In the data rows, the value 128 means zero.
Each row has a hidden score. How much does it go up from the first row of each pair to the second? 20 means little or no change, 40 a big rise and 0 a big fall. The score is a weighted sum of the row's numbers plus the product of two more (or one squared), each taken from its middle value.
array([112, 107, 120, 114, 123, 141, 138, 128, 133, 107, 100, 105, 118, 101, 114, 104])
array([109, 111, 123, 150, 161, 186, 217, 178, 176, 172, 142, 135, 124, 116, 113, 114]) ~ 22
array([103, 117, 119, 114, 113, 120, 110, 131, 141, 127, 123, 140, 114, 117, 126, 128])
array([ 99, 101, 114,  99, 105,  99, 108, 114, 115, 127, 147, 168, 158, 157, 150, 140]) ~ 14
array([122, 118, 124, 116, 104,  91,  96,  94,  92,  95, 109, 100, 104, 107, 113, 103])
array([197, 177, 154, 168, 178, 137, 165, 179, 182, 136, 131, 115,  99, 103, 113, 109]) ~ 28
array([210, 175, 148, 137, 128, 115, 115, 111, 109,  94,  93, 101, 101, 101, 117, 121])
array([129, 113, 118, 123, 131, 159, 169, 149, 123, 106, 108, 102, 107, 119, 119, 106]) ~ 20
array([163, 211, 159, 168, 137, 117, 115, 105,  94, 104, 107, 102,  92, 100, 108,  92])
array([124, 113, 130, 138, 172, 217, 255, 171, 166, 123, 107,  89,  98, 102, 112, 101]) ~ 15
array([154, 140, 140, 152, 142, 127, 129, 141, 154, 157, 165, 131, 122, 113, 121, 123])
array([121, 117, 125, 121, 144, 143, 170, 193, 247, 179, 142, 125, 102,  95, 105,  92]) ~ 34
array([114, 106, 113, 101, 113, 100, 105, 120, 120, 114, 129, 154, 177, 189, 174, 198])
array([132, 131, 128, 125, 113,  99, 104, 111, 107, 128, 115, 111, 106, 113, 108, 108]) ~ 17
array([108,  98, 112, 106, 101,  96, 102, 103, 112, 123, 128, 133, 178, 152, 136, 152])
array([118, 116, 132, 147, 138, 123, 118, 116, 111, 106,  97,  98,  99,  97, 100,  92]) ~ 20
array([127, 134, 145, 193, 191, 194, 154, 131, 108, 114, 154, 166, 156, 156, 141, 133])
array([113, 108, 113, 104, 105,  98, 104, 118, 107, 100, 111, 121, 115, 142, 147, 154]) ~ 17
array([114, 116, 124, 128, 123, 119, 114, 129, 110, 115, 124, 108,  94,  99, 102,  91])
array([107, 111, 120, 120, 129, 136, 123, 120, 105, 105, 106, 118, 119, 143, 136, 148]) ~ 20
array([121, 107, 120,  98,  94,  97, 100, 112, 151, 193, 169, 195, 192, 172, 162, 193])
array([ 97, 105, 120, 121, 127, 144, 149, 150, 168, 155, 146, 140, 121, 108, 115, 109]) ~ 25
array([165, 165, 149, 169, 139, 128, 107, 112,  99, 126, 126, 142, 140, 156, 139, 149])
array([ 95, 102, 110, 104, 113, 110, 106, 127, 127, 109, 120, 131, 114, 124, 124, 118]) ~ 23
array([148, 144, 135, 133, 126, 119, 118, 123, 132, 148, 153, 188, 194, 207, 192, 255])
array([ 97,  96, 102,  87,  84,  88, 103, 125, 132, 133, 136, 123, 137, 141, 142, 171]) ~ 18
array([221, 240, 159, 178, 146, 132, 129, 119,  90,  89,  87,  78,  88, 104, 112, 108])
array([ 97, 105, 108, 102,  99,  97,  96, 102,  90, 112, 140, 183, 189, 183, 151, 148]) ~ 9
array([132, 147, 158, 155, 123, 124, 113, 102, 102, 105,  94,  86,  89,  86, 101, 106])
array([236, 255, 164, 171, 152, 134, 118, 111,  99, 101,  97, 115, 111, 125, 123, 132]) ~ 22
array([122, 116, 121, 105, 105, 123, 138, 144, 159, 137, 124, 108, 121, 122, 151, 163])
array([ 95,  97, 112, 101, 107, 114, 128, 130, 134, 144, 122, 115, 109, 108, 124, 114]) ~ 19
array([ 96, 106, 127, 146, 145, 161, 146, 123, 108, 117, 125, 126, 123, 121, 116, 103])
array([ 91, 102, 110, 106, 114, 118, 118, 138, 155, 133, 141, 111, 102, 101, 111,  89]) ~ 23
array([168, 176, 139, 130, 123, 112, 106, 115, 105,  96,  93,  99,  93, 100, 109,  99])
array([143, 132, 129, 134, 137, 134, 135, 146, 161, 141, 145, 149, 148, 138, 131, 114]) ~ 19
array([105, 117, 122, 119, 125, 120, 127, 145, 158, 179, 181, 162, 142, 147, 122, 109])
array([133, 161, 154, 184, 201, 184, 136, 119, 106, 104, 109, 115, 116, 128, 125, 128]) ~ 18
array([145, 148, 134, 137, 127, 125, 115, 123, 111, 111, 105, 108, 101, 107, 110, 100])
array([ 94, 100, 106, 106,  99, 101, 112, 114, 105, 152, 155, 172, 177, 194, 141, 129]) ~ 16
array([170, 125, 124, 120, 112, 106, 115, 125, 112, 115, 102,  94, 100, 113, 122, 130])
array([108, 110, 115, 110, 105,  93, 101, 123, 126, 154, 180, 182, 155, 171, 146, 175]) ~ 27
array([106, 106, 126, 109, 107, 115, 120, 113, 112, 129, 128, 150, 156, 148, 142, 161])
array([ 99, 110, 114, 108,  99, 106,  99, 104,  99, 110, 101, 121, 140, 151, 136, 152]) ~ 21
array([108, 110, 121, 120, 119, 135, 121, 139, 133, 143, 128, 153, 145, 152, 143, 156])
array([101, 105, 123, 127, 141, 153, 142, 135, 148, 163, 149, 160, 158, 143, 134, 124]) ~ 23
array([101,  97, 111,  95,  96,  97,  99,  91,  91,  95, 109, 136, 193, 179, 161, 181])
array([108, 108, 112, 111, 112, 100, 114, 127, 139, 154, 197, 200, 167, 165, 132, 130]) ~ 21
array([146, 143, 135, 155, 156, 167, 192, 172, 132, 126, 126, 101,  94, 119, 123, 124])
array([ 91,  97, 107,  94,  96,  94,  99, 101, 104, 109, 126, 123, 131, 152, 136, 141]) ~ 19
array([170, 215, 154, 157, 139, 142, 121, 117, 119, 141, 145, 129, 124, 125, 121, 113])
array([ 98, 101, 114, 110, 121, 138, 162, 155, 158, 187, 169, 152, 147, 133, 127, 113]) ~ 16
array([ 95, 105, 118, 128, 133, 145, 177, 172, 156, 193, 173, 152, 140, 134, 116, 106])
array([193, 226, 170, 237, 200, 162, 111, 110,  88,  83,  86,  81,  84,  90, 108, 115]) ~ 19
array([220, 182, 144, 140, 126, 111, 118, 129, 115, 108, 106, 105, 103, 116, 124, 148])
array([ 96, 100, 120, 129, 138, 161, 183, 146, 155, 147, 152, 146, 154, 131, 121, 105]) ~ 20
array([150, 134, 143, 152, 142, 126, 117, 114, 100,  89,  91,  86, 104,  91, 118, 112])
array([151, 161, 143, 139, 130, 111, 103, 106, 103, 109, 118, 117, 110, 108, 110,  94]) ~ 26
array([124, 114, 122, 115, 119, 122, 133, 149, 184, 186, 161, 132, 123, 124, 125, 121])
array([108, 122, 127, 122, 139, 129, 124, 127, 122, 138, 144, 156, 147, 176, 139, 114]) ~ 21
array([ 99, 106, 123, 118, 117, 109, 109, 107, 103, 115, 104, 113, 111, 104, 112, 108])
array([120, 121, 124, 108, 109, 113, 124, 134, 168, 134, 114, 123, 115, 121, 138, 191]) ~ 28
array([139, 119, 130, 121, 124, 111, 129, 140, 150, 133, 153, 130, 137, 134, 141, 154])
array([126, 120, 132, 120, 113, 102, 114, 119, 145, 183, 176, 131, 122, 109, 117, 120]) ~ 17
array([125, 126, 128, 129, 120, 124, 135, 154, 153, 148, 186, 224, 173, 169, 174, 178])
array([144, 132, 139, 147, 182, 201, 219, 170, 139, 107,  96,  92, 101, 124, 124, 126]) ~ 10
array([243, 240, 156, 172, 160, 144, 129, 137, 136, 137, 124, 123, 122, 134, 129, 128])
array([225, 174, 147, 158, 143, 137, 125, 118, 110, 119, 111, 122, 168, 157, 155, 179]) ~ 11
array([100, 105, 123, 125, 125, 131, 120, 118,  98, 100,  99, 104, 111, 113, 126, 119])
array([160, 159, 152, 152, 140, 119, 114, 120, 118, 114, 113, 127, 118, 115, 123, 120]) ~ 25
array([144, 143, 133, 141, 125, 118, 123, 124, 109, 114, 116, 114, 101, 121, 117, 114])
array([136, 125, 138, 137, 126,  96,  98, 101,  96,  94,  94, 114, 106, 104, 120, 130]) ~ 16
array([ 98,  98, 104,  88,  89,  93,  98, 108, 115, 134, 149, 171, 209, 186, 160, 159])
array([107, 108, 123, 134, 123, 142, 183, 162, 161, 160, 134, 105,  98,  97, 105, 105]) ~ 22
array([204, 179, 161, 159, 155, 123, 123, 117, 138, 106, 111, 101, 107,  96, 115, 111])
array([ 97, 101, 113, 102, 112, 116, 136, 151, 188, 168, 207, 177, 164, 159, 153, 140]) ~ 23
array([105, 107, 123, 125, 130, 127, 124, 114, 103, 103, 113,  95, 104, 105, 113,  97])
array([144, 136, 126, 126, 119, 136, 126, 116,  99,  89,  82,  81,  90,  95, 102,  92]) ~ 24
array([110, 111, 121, 124, 150, 175, 190, 169, 184, 147, 145, 117, 122, 116, 120,  99])
array([122, 153, 152, 180, 187, 207, 133, 132,  96,  98, 111, 118, 103, 118, 117, 101]) ~ 23
array([122, 124, 125, 109, 104, 104, 105, 106, 129, 187, 218, 212, 248, 206, 155, 170])
array([114, 108, 117, 105,  99,  92,  99, 101, 105, 123, 147, 131, 156, 155, 149, 164]) ~ 18
array([136, 116, 125, 123, 136, 149, 170, 177, 189, 197, 129, 106, 108, 105, 116, 113])
array([112, 124, 128, 135, 147, 129, 135, 131, 112, 110, 109, 100,  99, 103, 116, 102]) ~ 15
array([137, 116, 130, 128, 134, 151, 149, 134, 133, 145, 143, 154, 201, 177, 176, 184])
array([119, 122, 119, 121, 117, 116, 135, 149, 170, 178, 157, 137, 121, 131, 121, 128]) ~ 26
array([114, 113, 131, 137, 119, 121, 104, 100,  94, 102,  95,  96,  99,  88,  96,  93])
array([114, 117, 125, 134, 150, 204, 160, 136, 130, 110, 119, 123, 139, 135, 124, 119]) ~ 29
array([139, 123, 131, 123, 119, 101, 106, 105, 103, 116, 146, 137, 140, 155, 149, 141])
array([130, 126, 135, 164, 167, 151, 152, 146, 109, 108, 109, 111,  97, 117, 110, 117]) ~ 22
array([123, 132, 132, 139, 130, 108, 104, 103,  85,  93,  95,  90,  99, 125, 134, 171])
array([119, 112, 126, 125, 118, 128, 129, 125, 125, 145, 132, 133, 161, 143, 139, 150]) ~ 16
array([230, 245, 170, 207, 205, 199, 151, 118,  94,  82,  82,  88,  88, 105, 121, 158])
array([156, 157, 135, 123, 109, 113, 106, 114, 110,  98,  95,  96,  97, 109, 126, 143]) ~ 20
array([212, 167, 137, 134, 109,  94, 101,  98,  93, 117, 119, 132, 163, 159, 145, 186])
array([ 93,  94, 109,  96, 105, 101, 111, 107, 108, 109, 100,  97, 102, 105, 114,  94]) ~ 17
array([158, 146, 132, 128, 109,  93,  95,  91,  84,  89,  93, 102, 110, 105, 121, 130])
array([149, 151, 144, 141, 129, 129, 129, 117,  98, 105,  91,  78,  83,  84,  92,  76]) ~ 25
array([112, 111, 119, 114, 115, 113, 121, 130, 145, 147, 158, 180, 163, 159, 144, 174])
array([111, 103, 123, 121, 128, 123, 138, 126, 122, 113, 121, 114, 131, 115, 125, 119]) ~ 14
array([171, 163, 152, 143, 130, 113, 116, 115, 111, 101, 109, 121, 115, 117, 127, 124])
array([111,  99, 105,  97,  94, 105, 124, 148, 179, 178, 168, 167, 165, 162, 139, 164]) ~ 18
array([ 97, 115, 119, 105, 102,  91,  95,  97,  98, 119, 154, 140, 120, 150, 139, 131])
array([143, 128, 135, 132, 121, 110, 122, 130, 116, 104, 106,  89,  88,  85, 103, 101]) ~ 20
array([110, 124, 124, 127, 123, 131, 106, 122, 111, 160, 128, 125, 108, 118, 107,  89])
array([108, 101, 111,  96,  94,  88,  94, 102, 108, 118, 128, 155, 159, 131, 141, 149]) ~ 14
array([ 97,  98, 108,  95,  96,  96, 105, 113, 108, 111, 119, 119, 129, 141, 147, 141])
array([109, 111, 120, 119, 126, 125, 116, 126, 113, 115, 121, 132, 134, 134, 129, 114]) ~ 24
array([128, 109, 116, 110, 104, 101, 113, 129, 150, 232, 218, 173, 191, 157, 131, 119])
array([114, 128, 129, 132, 144, 126, 119, 134, 122, 114, 114, 116, 107, 123, 121, 111]) ~ 28
array([127, 109, 114, 104, 110, 108, 133, 153, 201, 220, 166, 207, 198, 195, 149, 190])
array([134, 151, 151, 176, 172, 187, 140, 112,  90,  91,  90,  88,  95, 111, 115, 100]) ~ 17
array([104, 107, 119, 115, 137, 128, 120, 112,  95,  87,  93, 100, 109, 130, 131, 122])
array([100, 104, 114, 101, 120, 110, 110, 104, 112, 111, 148, 158, 221, 177, 147, 129]) ~ 24
array([111, 108, 111, 104, 110, 113, 144, 163, 205, 214, 153, 115, 108, 102, 107, 103])
array([108, 119, 136, 152, 149, 144, 117, 120, 112, 120, 108, 111, 106,  94,  95,  83]) ~ 18
array([108,  98, 108, 103, 107,  93, 102, 108, 106, 116, 150, 146, 176, 155, 139, 118])
array([154, 155, 145, 171, 154, 144, 121, 113, 103, 105, 108, 117, 123, 119, 111, 104]) ~ 25
array([152, 144, 131, 132, 143, 152, 156, 189, 216, 204, 173, 130, 118, 119, 122, 108])
array([106, 116, 121, 118, 119, 132, 128, 157, 143, 170, 156, 159, 143, 146, 140, 140]) ~ 16
array([ 95, 113, 125, 124, 124, 127, 114, 122, 119, 109, 124, 124, 107, 109, 114, 101])
array([106, 104, 106,  95,  95,  94, 101, 116, 116, 102,  88,  86,  91, 105, 118, 138]) ~ 14
array([111, 106, 117, 104, 105, 106, 118, 122, 119, 108, 102,  98,  99, 110, 126, 145])
array([107, 112, 123, 115, 124, 142, 162, 172, 184, 143, 134, 110, 103, 105, 110,  96]) ~ 29
array([134, 116, 131, 111, 115, 112, 113, 118, 115, 130, 141, 157, 156, 155, 171, 182])
array([111, 114, 136, 182, 215, 255, 216, 179, 134, 102,  92,  99,  93,  93, 107, 100]) ~ 30
array([126, 128, 142, 149, 157, 124, 129, 118,  93,  90,  96,  92,  90,  97, 119, 111])
array([ 97, 105, 119, 113, 120, 106, 103, 121, 135, 140, 145, 150, 126, 125, 118, 109]) ~ 28
array([ 99, 108, 126, 144, 156, 162, 140, 130, 126, 120, 132, 120, 122, 107, 109,  92])
array([184, 216, 175, 179, 171, 160, 130, 124, 140, 123, 127, 139, 130, 121, 130, 153]) ~ 31
array([162, 157, 144, 137, 136, 132, 115, 115, 103, 104,  96,  94,  98, 106, 114, 102])
array([121, 109, 118, 124, 130, 120, 131, 138, 122, 141, 119, 113, 114, 120, 108, 102]) ~ 15
array([255, 255, 163, 178, 160, 137, 127, 152, 151, 146, 154, 136, 106, 113, 119, 114])
array([185, 173, 149, 133, 126, 115, 115, 122, 109,  95, 108, 127, 114, 129, 154, 173]) ~ 15
array([132, 131, 135, 130, 124, 135, 133, 143, 139, 173, 181, 191, 212, 180, 160, 179])
array([183, 184, 163, 158, 140, 137, 113, 106, 116, 100, 101, 123, 144, 126, 154, 184]) ~ 23
array([149, 146, 149, 162, 150, 126, 109, 112, 108,  99, 110, 105, 107, 105, 118, 124])
array([150, 133, 123, 108, 102,  90,  95,  93,  94, 111, 116, 131, 146, 182, 149, 181]) ~ 25
array([174, 131, 121, 108, 110,  97, 103, 104, 101,  95, 100, 103, 124, 152, 151, 148])
array([114, 107, 118,  98,  99,  95, 107, 112, 147, 174, 177, 166, 156, 130, 132, 141]) ~ 26
array([102, 103, 122, 120, 124, 115, 146, 138, 124, 132, 126, 113, 105, 103, 115, 109])
array([132, 147, 155, 166, 169, 150, 132, 123, 107, 100,  89,  87,  92,  85,  96,  87]) ~ 25
array([111, 112, 123, 114, 131, 138, 134, 133, 158, 160, 196, 217, 255, 224, 185, 185])
array([102, 103, 105,  98, 108, 101, 110, 135, 156, 133, 154, 177, 145, 155, 144, 133]) ~ 24
array([109, 117, 117, 104, 101,  99, 111, 127, 164, 171, 223, 164, 143, 125, 126, 128])
array([114, 108, 115, 113, 108, 106, 136, 126, 135, 146, 131, 108, 130, 144, 126, 152]) ~ 18
array([147, 160, 137, 148, 143, 136, 113, 115,  84,  88,  86,  82,  91, 116, 113, 105])
array([145, 150, 139, 152, 116, 113, 104, 116, 102, 109, 102, 107, 100, 100, 110, 119]) ~ 18
array([139, 152, 154, 165, 137, 139, 123, 128, 118, 111,  98, 105,  95,  90, 100, 105])
array([124, 120, 130, 163, 166, 162, 163, 135, 105, 102,  98,  88,  93, 111, 107, 104]) ~ 10
array([101, 122, 131, 157, 160, 208, 181, 177, 175, 158, 146, 140, 113, 114, 114, 122])
array([135, 133, 138, 156, 153, 142, 139, 125, 103,  97,  93,  93,  90,  90,  96,  87]) ~ 6
array([102, 106, 116, 109, 110, 101,  99,  98,  93, 108, 139, 191, 193, 205, 160, 154])
array([115, 112, 125, 109, 101,  95, 100, 101, 106, 120, 155, 137, 137, 131, 148, 156]) ~ 14
array([108, 105, 122, 110, 115, 120, 123, 122, 139, 126, 108,  98, 100,  95, 108, 102])
array([159, 185, 141, 144, 120, 113, 100, 112, 107, 119,  98,  98,  89,  89,  95,  92]) ~ 23
array([255, 255, 178, 189, 180, 144, 108, 113,  98,  87,  92,  99,  97, 102, 120, 125])
array([144, 141, 144, 148, 132, 121, 102, 109, 102, 118, 111, 120, 127, 121, 122, 127]) ~ 13
array([102, 107, 125, 146, 170, 208, 189, 159, 136, 120, 125, 118, 118, 110, 104,  92])
array([127, 118, 127, 126, 122, 122, 127, 134, 143, 155, 177, 181, 163, 166, 135, 134]) ~ 19
array([149, 137, 132, 134, 135, 113,  99, 110, 104, 106, 111, 133, 132, 119, 112, 102])
array([106, 111, 123, 129, 129, 130, 121, 136, 118, 112, 105, 105,  96,  95, 104,  94]) ~ 21
array([129, 124, 126, 121, 121, 109, 114, 119, 124, 132, 127, 102, 103, 100, 111, 110])
array([114, 125, 144, 147, 136, 118, 114, 105, 108, 121, 119, 128, 122, 110, 114, 108]) ~ 23
array([118, 121, 125, 113, 110,  99,  96, 104, 100, 102, 119, 126, 122, 138, 166, 182])
array([ 88,  99, 113, 117, 122, 128, 115, 114, 100, 109,  98,  99, 111, 120, 104,  94]) ~ 22
array([138, 129, 125, 118, 120, 123, 108, 116, 100, 104, 102, 125, 129, 163, 161, 169])
array([118, 105, 110, 111, 107,  99, 109, 125, 121, 124, 148, 170, 194, 198, 165, 184]) ~ 23
array([135, 143, 140, 159, 144, 146, 118, 112,  99,  90,  91, 108, 111, 118, 131, 139])
array([131, 144, 135, 133, 131, 143, 138, 131, 147, 131, 108,  99,  94, 103, 117, 115]) ~ 23
array([107, 106, 116, 107, 116, 121, 121, 141, 153, 146, 157, 138, 114, 117, 121, 104])
array([125, 120, 132, 125, 113,  97, 104, 130, 130, 123, 136, 119,  99,  96, 117, 127]) ~ 15
array([199, 255, 172, 168, 122,  96,  97,  97,  91, 100,  97,  92,  89,  88, 107, 101])
array([108, 111, 124, 122, 126, 126, 137, 137, 142, 135, 119, 114, 118, 115, 121, 120]) ~ 4
array([ 91,  96, 105, 100, 108, 108, 119, 133, 143, 165, 240, 249, 208, 192, 133, 112])
array([128, 113, 113, 106, 107, 106, 121, 135, 159, 140, 116, 109, 113, 119, 114, 119]) ~ 10
array([125, 107, 127, 120, 116, 104, 118, 114, 100,  98,  98,  99, 101, 104, 112,  97])
array([113, 115, 129, 129, 134, 137, 160, 155, 164, 178, 160, 138, 140, 120, 122, 126]) ~ 23
array([120, 133, 136, 168, 183, 230, 255, 163, 138, 123, 126, 115, 110, 113, 122, 105])
array([153, 158, 152, 209, 234, 255, 247, 158, 139, 102,  94,  85,  85,  87,  94,  92]) ~ 20
array([162, 127, 126, 148, 154, 173, 238, 209, 199, 150, 108, 101,  99, 107, 118, 128])
array([219, 221, 174, 202, 194, 198, 143, 120, 105,  88,  90,  89, 103, 117, 138, 142]) ~ 22
array([227, 192, 152, 157, 146, 142, 142, 126, 100,  92, 106, 107, 127, 175, 176, 205])
array([108, 112, 117, 116, 120, 114, 125, 131, 131, 110, 116, 116, 111, 114, 120, 119]) ~ 15
array([123, 114, 123, 131, 129, 143, 168, 170, 188, 160, 153, 155, 126, 117, 121, 112])
array([135, 119, 135, 153, 164, 181, 206, 148, 134, 112, 104,  91, 107,  94, 100,  94]) ~ 11
array([129, 148, 137, 146, 133, 134, 113, 138, 103,  98,  96, 105,  94,  97, 110, 106])
array([ 97, 108, 118, 106, 109, 114, 112, 117, 124, 145, 149, 170, 163, 182, 154, 145]) ~ 18
array([108, 112, 119, 125, 106, 128, 120, 133, 135, 159, 114, 116, 113, 114, 120, 139])
array([111, 110, 119, 121, 137, 155, 151, 150, 150, 140, 132, 137, 124, 128, 128, 119]) ~ 28
array([ 99, 102, 110, 103, 118, 135, 131, 165, 157, 137, 114, 118, 117, 137, 139, 142])
array([143, 124, 124, 113, 131, 132, 175, 192, 225, 155, 130, 109,  99, 109, 122, 110]) ~ 24
array([165, 169, 151, 144, 132, 123, 149, 157, 162, 132, 129, 116,  92,  98, 116, 123])
array([105, 104, 108,  90,  95,  87,  92,  93,  87,  92, 109, 138, 139, 159, 170, 144]) ~ 7
array([108, 114, 129, 112, 123, 131, 128, 120, 133, 112, 117, 112, 108, 107, 136, 114])
array([118, 122, 127, 125, 106,  97,  96, 102,  90,  95,  95,  97,  91,  92, 103, 106]) ~ 16
array([182, 197, 165, 178, 149, 146, 117, 108, 103, 102,  92, 104, 110,  99, 107,  99])
array([ 88, 102, 119, 130, 151, 175, 174, 156, 120, 110, 110, 127, 104, 114, 129, 113]) ~ 22
array([115, 114, 120, 116, 124, 114, 130, 124, 138, 112, 109, 109, 111, 106, 122, 129])
array([100,  97, 111,  97, 105,  98, 104, 109, 110, 113, 122, 144, 163, 156, 154, 147]) ~ 17
array([ 98, 110, 127, 124, 137, 128, 117, 108, 106, 119, 119, 122, 122, 115, 119, 109])
array([121, 125, 125, 116, 114, 112, 111, 112,  99,  97, 110, 120, 120, 155, 150, 172]) ~ 25
array([163, 152, 139, 142, 125, 105, 105, 106,  93, 104, 119, 115, 143, 152, 140, 138])
array([109, 107, 121, 123, 122, 104, 113, 130, 132, 129, 157, 167, 139, 122, 119, 103]) ~ 21
array([161, 145, 133, 145, 128, 113, 112, 135, 134, 148, 153, 124, 117, 116, 112, 106])
array([101, 102, 113, 105, 109, 104, 107, 124, 138, 134, 150, 136, 144, 129, 129, 118]) ~ 21
array([110, 103, 111,  94,  99,  96, 101, 102, 107, 104, 122, 137, 150, 146, 156, 138])
array([156, 172, 150, 151, 134, 119, 109, 113, 109, 133, 142, 147, 139, 148, 134, 141]) ~ 28
array([141, 155, 159, 207, 210, 208, 138, 116,  98,  87,  87,  90, 100,  98, 107,  91])
array([ 90,  99, 112, 112, 120, 131, 117, 122, 114, 105, 112, 149, 170, 153, 143, 131]) ~ 20
array([114, 110, 122, 112, 112,  97, 100, 100,  92,  95, 110, 132, 140, 138, 137, 148])
array([188, 242, 186, 224, 222, 212, 135, 113,  92,  91,  95,  83,  87,  92, 113, 105]) ~ 28
array([119, 138, 144, 195, 176, 189, 145, 135, 119, 127, 104, 116, 107,  99,  98, 100])
array([101, 101, 109, 100, 103,  96, 111, 135, 148, 174, 176, 154, 145, 139, 133, 127]) ~ 18
array([112, 109, 123, 110, 111, 109, 118, 129, 178, 182, 132, 115, 110,  97, 102,  99])
array([112, 112, 116, 114, 114, 132, 159, 157, 183, 236, 210, 224, 214, 197, 164, 170]) ~ 26
array([112, 113, 124, 107, 110, 108, 105, 111, 116, 115, 108, 124, 126, 135, 147, 178])
array([227, 198, 142, 135, 134, 161, 127, 131, 133, 112, 113, 115, 120, 138, 157, 197]) ~ 25
array([157, 145, 142, 153, 151, 139, 141, 150, 131, 113, 134, 142, 146, 151, 157, 167])
array([152, 138, 134, 136, 137, 146, 194, 159, 180, 129, 109,  99,  99, 101, 117, 120]) ~ 23
array([105, 116, 122, 128, 137, 177, 147, 145, 150, 130, 102, 105,  93,  94, 102,  98])
array([183, 225, 170, 174, 140, 122, 102,  95,  90, 103, 107, 129, 121, 117, 110, 119]) ~ 25
array([204, 170, 141, 128, 115, 117, 102, 105, 100,  99, 106, 127, 145, 145, 153, 172])
array([109, 102, 106,  92,  98, 101, 117, 130, 130, 137, 134, 137, 149, 177, 181, 190]) ~ 15
array([130, 137, 137, 134, 122, 103,  97,  89,  85,  96,  97, 106, 117, 109, 110,  98])
array([102, 107, 116, 105, 117, 114, 117, 123, 132, 145, 134, 150, 130, 137, 126, 110]) ~ 26
